Each named turn below is shown by a few rows before and after it. Which turns, in which order, take the first row of each later pair to the second? The first pair is answered.
Y (before -> after):
+0.84	-1.60	+0.23	-1.54	+0.99	+1.66	+1.83	+3.09	-0.83	-0.22	+0.52	-2.09	-0.37	-0.77	+0.47	+0.22	-1.65	-0.20	+0.54	+1.83	-1.33	-0.38	-0.55	+0.13	-0.88	+1.29	-2.56	+0.15	-0.20	+1.00	-0.44	+2.02	+1.03  ->  +1.40	-0.60	-1.61	-2.42	+0.36	+1.33	+1.09	+2.62	-0.81	-0.59	+0.09	-1.62	-0.24	+0.00	+1.21	-0.11	-1.50	-0.05	+0.27	+1.93	-2.16	+1.07	-1.58	+1.12	-0.61	+0.89	-2.52	-0.54	-0.28	+0.24	-1.32	+1.44	+0.32
+0.93	-2.24	+0.80	-1.63	+2.33	-2.36	+2.67	+1.84	-0.83	+0.54	+0.52	-5.16	+4.20	-2.49	-0.86	-2.65	-1.50	+1.72	-1.35	+4.21	-0.84	+0.88	+2.31	+0.94	-1.27	+1.44	-2.25	+2.30	+0.89	-0.21	+0.27	+1.96	-0.45  ->  +1.74	-0.94	-1.35	-3.22	+1.67	-2.81	+1.43	+0.98	-0.87	-0.10	-0.51	-4.70	+3.97	-1.37	-0.02	-3.01	-1.47	+1.98	-1.36	+4.26	-1.51	+2.82	+1.38	+2.83	-0.73	+1.38	-2.72	+1.22	+0.96	-1.26	-1.20	+1.51	-1.25
-1.45	-2.32	+4.62	+1.27	+1.76	-0.92	-0.94	-0.22	-0.61	+1.60	-0.18	+0.55	+0.37	-0.78	-1.98	+2.16	-0.73	-0.21	-0.09	-0.79	+1.51	-2.53	+1.99	+0.36	+0.08	+1.70	+0.69	+0.56	+0.21	+2.04	+1.80	+0.15	+1.78  ->  -1.11	-0.63	+3.28	-1.25	+2.12	-1.20	-2.79	-0.04	-1.60	+0.52	-1.79	+1.04	+0.51	+0.71	-1.89	+1.52	-1.99	-0.14	+0.34	-0.39	+1.07	+0.39	+0.95	+3.70	+1.52	+2.25	-0.74	-1.94	+0.28	+0.45	-0.43	+0.82	+0.85
-1.21	-4.58	+1.85	-3.11	+2.08	-0.05	-0.73	-0.93	-2.35	+1.64	-2.97	-2.84	-1.92	-2.89	-3.31	-0.65	-2.15	+0.77	+0.67	+1.42	+0.76	-4.24	+1.95	+0.77	+0.93	+0.83	-4.44	-1.22	+1.47	+2.01	-0.17	-1.53	+1.35  ->  -0.13	-2.61	-1.25	-5.34	+1.40	-0.63	-2.27	-1.87	-2.80	+0.45	-4.35	-1.99	-1.95	-1.41	-1.77	-1.34	-2.02	+0.88	+0.78	+1.75	-0.38	-1.18	+0.12	+2.92	+1.76	+0.21	-4.61	-2.74	+1.30	+0.50	-2.19	-2.26	-0.03
X (before -> after):
-2.46	+1.72	+1.39	+2.27	+0.45	-1.92	+1.44	-2.09	+1.09	+2.11	+1.13	+1.17	+0.62	-0.65	-1.17	+1.38	-1.59	-0.48	+0.25	-2.08	+0.59	-0.20	+1.58	+0.42	+1.30	+1.39	+0.60	-1.42	-0.52	-0.59	+1.87	+0.05	+0.11  ->  -1.28	+3.33	-1.62	-0.44	+0.31	-1.82	+1.40	-2.16	+0.66	+1.07	+0.82	+1.06	-0.05	+0.55	+0.66	+0.25	-1.53	+0.05	+0.47	-1.16	-1.58	+2.70	+0.02	+2.26	+1.52	+1.04	+0.21	-1.55	-0.57	-1.93	-0.40	+0.55	-0.70
+0.37	-2.50	+0.27	+0.33	+0.15	+2.74	-0.18	+0.20	+0.21	-1.04	-1.02	+0.76	-0.64	+0.12	-2.05	+0.58	+1.14	+0.27	-0.63	+0.63	+0.10	+0.61	-2.20	+0.02	-1.24	-1.64	-0.89	+0.33	+2.59	+0.20	-0.72	-2.40	+0.85  ->  +0.35	-2.34	+0.15	+0.26	+0.23	+2.50	-0.51	+0.13	+0.17	-0.93	-1.25	+0.92	-0.57	+0.30	-2.17	+0.45	+1.12	+0.32	-0.47	+0.82	+0.25	+0.72	-2.12	+0.33	-1.13	-1.58	-0.93	+0.02	+2.63	+0.18	-0.80	-2.42	+0.76
+2.24	+1.81	-3.28	+0.11	-0.21	-1.42	+1.92	-0.77	+1.50	+0.82	+2.73	-0.93	-0.18	-0.15	+1.19	+2.11	+4.68	+2.28	-1.84	-0.78	-1.45	-5.07	-1.98	-1.83	-4.11	-2.02	+3.86	+3.05	-0.10	-0.75	-1.49	-1.22	-0.56  ->  -0.14	+0.52	+1.05	+3.03	+0.57	-2.88	-1.19	-2.39	+1.04	+1.75	+0.08	+1.51	+1.07	-0.27	-3.13	+4.19	+3.35	+0.21	-1.54	-3.04	+3.22	-6.31	-0.32	-0.01	-2.13	-0.41	+3.61	-0.84	-0.01	+0.19	+0.16	-2.28	-0.43
Q (before -> after):
-0.26	-0.23	+0.47	+0.34	+0.74	-0.17	+2.36	-0.33	-0.11	+0.32	+2.01	-0.52	-1.00	-0.63	+0.10	-0.21	-1.40	+0.46	-0.38	+0.03	-0.10	+0.16	+0.73	-0.58	+0.43	+0.64	-0.06	+1.11	+0.00	+0.32	+0.28	+0.34	+0.94  ->  -0.49	-0.49	+0.96	+1.01	+0.58	-0.18	+1.92	-0.76	-0.06	+0.47	+1.79	-0.02	-0.99	-0.52	-0.46	+0.16	-1.06	+0.10	-0.31	-0.37	+0.49	-0.24	+0.77	-0.85	+0.48	+0.57	+0.16	+1.01	+0.29	+0.47	+0.49	-0.17	+0.94
-1.59	+2.01	+2.74	-1.74	-0.11	+0.32	-2.82	-0.53	-2.56	-0.47	-0.96	-0.53	+0.42	+0.60	-3.60	+2.70	-0.86	-1.19	-1.71	+2.05	-0.52	-0.33	-1.05	+1.85	-1.22	+1.31	+0.20	+0.61	+0.23	+0.35	-0.45	-1.98	-2.20  ->  -0.90	+4.02	+0.27	-3.28	-0.16	+0.04	-1.36	-0.47	-2.25	-0.39	+0.35	-1.14	+0.09	+0.56	-1.76	+1.63	-1.19	-0.36	-1.58	+2.38	-2.99	+1.34	-1.50	+1.96	-1.28	+1.22	+0.43	+1.28	+0.43	-0.90	-1.11	-1.08	-2.26
-1.05	-0.53	+0.99	-1.75	+0.39	+0.35	+0.88	+2.60	-0.36	-0.48	+1.03	-0.77	-0.15	-1.38	+0.02	-1.11	-1.63	+1.42	-0.17	+2.05	+1.10	-1.58	-1.47	+1.35	+0.87	+0.69	-1.97	+0.67	-0.13	+1.05	-0.25	+2.71	+0.14  ->  -0.95	+1.92	-1.67	-0.52	-1.08	-1.43	+1.81	-0.18	+1.99	+1.09	+2.83	-0.07	-0.50	-1.38	+2.23	-1.30	-0.55	+2.30	-0.54	+0.82	-0.49	-0.50	-1.31	-0.18	+0.48	+0.43	+0.70	+0.77	+0.15	-0.83	+0.45	+1.39	-0.45
E (before -> after):
-0.42	+0.05	+0.57	-0.79	+0.45	+0.32	-0.09	-0.27	-0.51	+0.07	-0.28	-0.20	+0.01	-0.23	+0.63	+0.45	+0.26	+0.47	+0.09	+0.19	+0.11	+1.16	+0.07	+0.36	+0.08	-0.16	-1.05	+0.08	+0.20	-0.56	-0.42	+0.66	+0.24  ->  -0.20	-0.66	+0.69	-0.56	+0.21	+0.72	-0.17	-0.05	-0.61	-0.22	-0.50	-0.35	-0.05	-0.39	+0.50	+0.69	+0.39	+0.35	-0.18	+0.25	+0.35	+0.23	+0.15	-0.18	-0.57	-0.57	-1.20	+0.59	+0.16	-0.29	-0.47	+0.35	+0.28
+0.41	-0.80	+0.18	-0.29	+1.93	+0.49	+0.82	+3.55	-2.06	-0.54	+1.83	-2.78	+0.79	-1.89	-1.99	-0.63	+1.47	+0.06	-1.30	+0.05	-2.81	-1.88	+0.18	-1.81	-1.51	+1.29	+0.49	+1.47	-1.17	+0.78	-0.25	+4.48	-0.03  ->  -0.02	+1.08	-1.24	-0.99	+2.29	-0.40	+1.09	+2.46	-1.63	-0.05	+2.53	-2.52	+0.71	-1.55	-1.06	-1.08	+0.82	+0.38	-0.92	-0.11	-3.74	+0.16	+0.30	-0.65	-0.55	+2.17	+0.61	+0.73	-0.89	-0.94	-0.38	+5.05	-0.43
-2.23	-0.72	+0.93	-1.46	+2.89	-0.28	-1.64	+1.23	-2.16	+1.92	+1.22	-1.88	-1.83	+0.97	-1.18	-0.73	-1.94	+1.16	+0.31	+2.88	+0.04	+0.14	+2.26	+2.27	-0.14	+0.45	-0.10	-2.70	-0.60	-0.17	+0.52	+2.43	+2.30  ->  -0.70	-2.62	+0.23	-0.60	+1.34	+1.26	-1.05	+1.96	-2.11	+0.86	+1.88	-2.69	-2.05	+0.41	-0.14	-0.61	+0.70	+1.27	-0.65	+3.64	-0.72	-2.22	+1.32	-0.67	-2.55	-1.94	+0.71	+0.38	-0.72	+1.30	+1.05	+0.51	+2.38
+0.21	+0.50	-0.53	+0.58	-0.09	-1.69	-0.26	-2.72	+0.78	+1.85	-0.01	+0.39	-0.25	-0.63	-0.60	+0.77	+0.74	+0.56	+1.32	-2.02	+0.17	+0.85	-1.09	-1.10	+1.12	+0.81	+0.95	+0.25	-0.41	-0.99	+0.12	-1.94	+0.09  ->  -0.15	-0.51	+0.89	+0.77	+0.17	-1.37	-1.03	-2.07	+0.07	+1.70	-0.91	+0.38	-0.10	-0.87	-1.82	+1.35	+0.36	-0.01	+1.29	-1.97	+1.48	-0.10	-0.67	-0.87	+1.00	+0.79	+0.36	-0.23	-0.45	-0.04	+0.46	-2.09	+0.40
Pairs:
Between the rows of a pair lie two turns.
+2.44	+0.01	+2.03	-2.26	-1.30	+2.88	-2.89	+0.54	-1.49	-0.20	+0.44	-2.18	+1.98	-0.46	-0.27	+0.55	+3.37	-0.47	+0.33	+2.78	-0.85	+0.24	-3.93	-0.82	-1.37	-2.31	+1.58	-0.42	-1.34	+1.73	-1.07	-2.85	-1.94  ->  +0.97	+3.52	+1.13	-3.26	+0.11	+0.42	-2.59	-1.04	-1.07	+1.23	+0.78	-1.18	+2.19	+0.14	-0.37	-0.19	+0.98	+0.02	+1.39	+1.68	-1.52	+4.02	-3.10	+2.53	+1.19	+0.33	+1.23	-3.60	-1.03	-1.35	-1.78	-0.50	-2.36
Q E
-0.18	+1.39	+0.31	+0.08	+0.49	-0.55	+0.44	+0.75	-0.88	+0.22	-0.55	+1.40	+0.54	+0.81	-0.10	-1.55	-1.40	+0.27	-0.15	-1.15	-0.43	+0.70	+0.29	+1.67	+0.60	+0.95	-0.49	-2.40	+0.09	-0.14	+0.32	+0.56	+0.54  ->  +0.62	+1.21	-1.21	+0.96	-0.48	+0.13	+1.98	+0.42	+0.21	+0.64	+0.95	+0.55	+0.01	+0.15	+1.37	-1.60	+0.32	+0.62	-0.71	-1.15	-1.61	-0.27	+0.05	-1.10	-1.02	-0.38	+1.04	-0.22	+0.38	+0.18	+0.85	-0.58	+0.56
Y X
-1.67	-0.19	-0.04	-2.87	+0.65	+0.31	+1.40	+1.86	+4.15	-1.21	-1.74	-0.87	+1.01	+2.44	-3.37	-2.35	+0.20	+2.01	-0.42	-1.02	+0.19	+4.30	+0.14	+0.52	+1.96	+0.44	-0.15	-2.89	+0.10	-1.89	-4.08	+3.72	+0.50  ->  -1.83	-1.08	+0.53	+1.02	-0.87	+0.24	+3.31	+0.20	+6.52	+0.66	+0.68	-0.98	+0.52	+0.70	-2.94	-1.56	+2.71	+1.93	-1.21	-1.95	+0.27	+1.29	+1.66	-4.34	+0.04	-0.67	+3.46	-0.25	+0.04	-0.98	-1.15	+1.50	+1.23
X Q
+1.35	+1.40	+0.76	-1.02	+0.47	+1.69	+2.31	+0.37	+3.73	+3.17	+1.32	+1.20	+2.12	-3.59	+2.04	-0.92	+1.06	-0.72	+1.76	+1.61	-0.36	-3.04	+2.10	-2.15	-0.78	+0.66	+1.77	+1.93	+2.77	+0.72	+1.68	+0.49	-2.66  ->  +1.69	+3.41	-1.64	-3.63	+0.39	+0.65	-0.62	-0.80	+2.65	+2.32	-1.23	+2.92	+2.37	-1.50	+2.39	-1.74	+0.21	-0.88	+2.12	+1.82	-0.74	+0.59	+0.50	+2.48	+1.30	+1.19	+0.34	-1.19	+2.65	-0.89	-0.97	+0.31	-3.80
X X
-0.33	-1.15	-0.37	+0.00	-2.49	+2.44	-2.07	+0.30	+0.51	-2.05	-2.67	-1.20	-1.82	+0.85	+0.50	-0.03	+2.24	-0.01	-2.24	+1.78	+0.22	-0.75	-1.86	-1.78	-0.14	-2.31	-1.56	+0.19	-1.42	+1.33	-1.22	-1.66	-1.45  ->  -0.73	-1.16	+0.40	+0.46	-2.37	+2.03	-2.86	+0.00	+0.52	-1.87	-3.24	-0.76	-1.89	+0.98	-0.13	+0.34	+1.77	-0.57	-2.08	+1.47	+1.24	-0.96	-1.45	-1.22	+0.17	-2.11	-1.49	-0.60	-1.52	+1.67	-1.00	-2.06	-1.58
X X
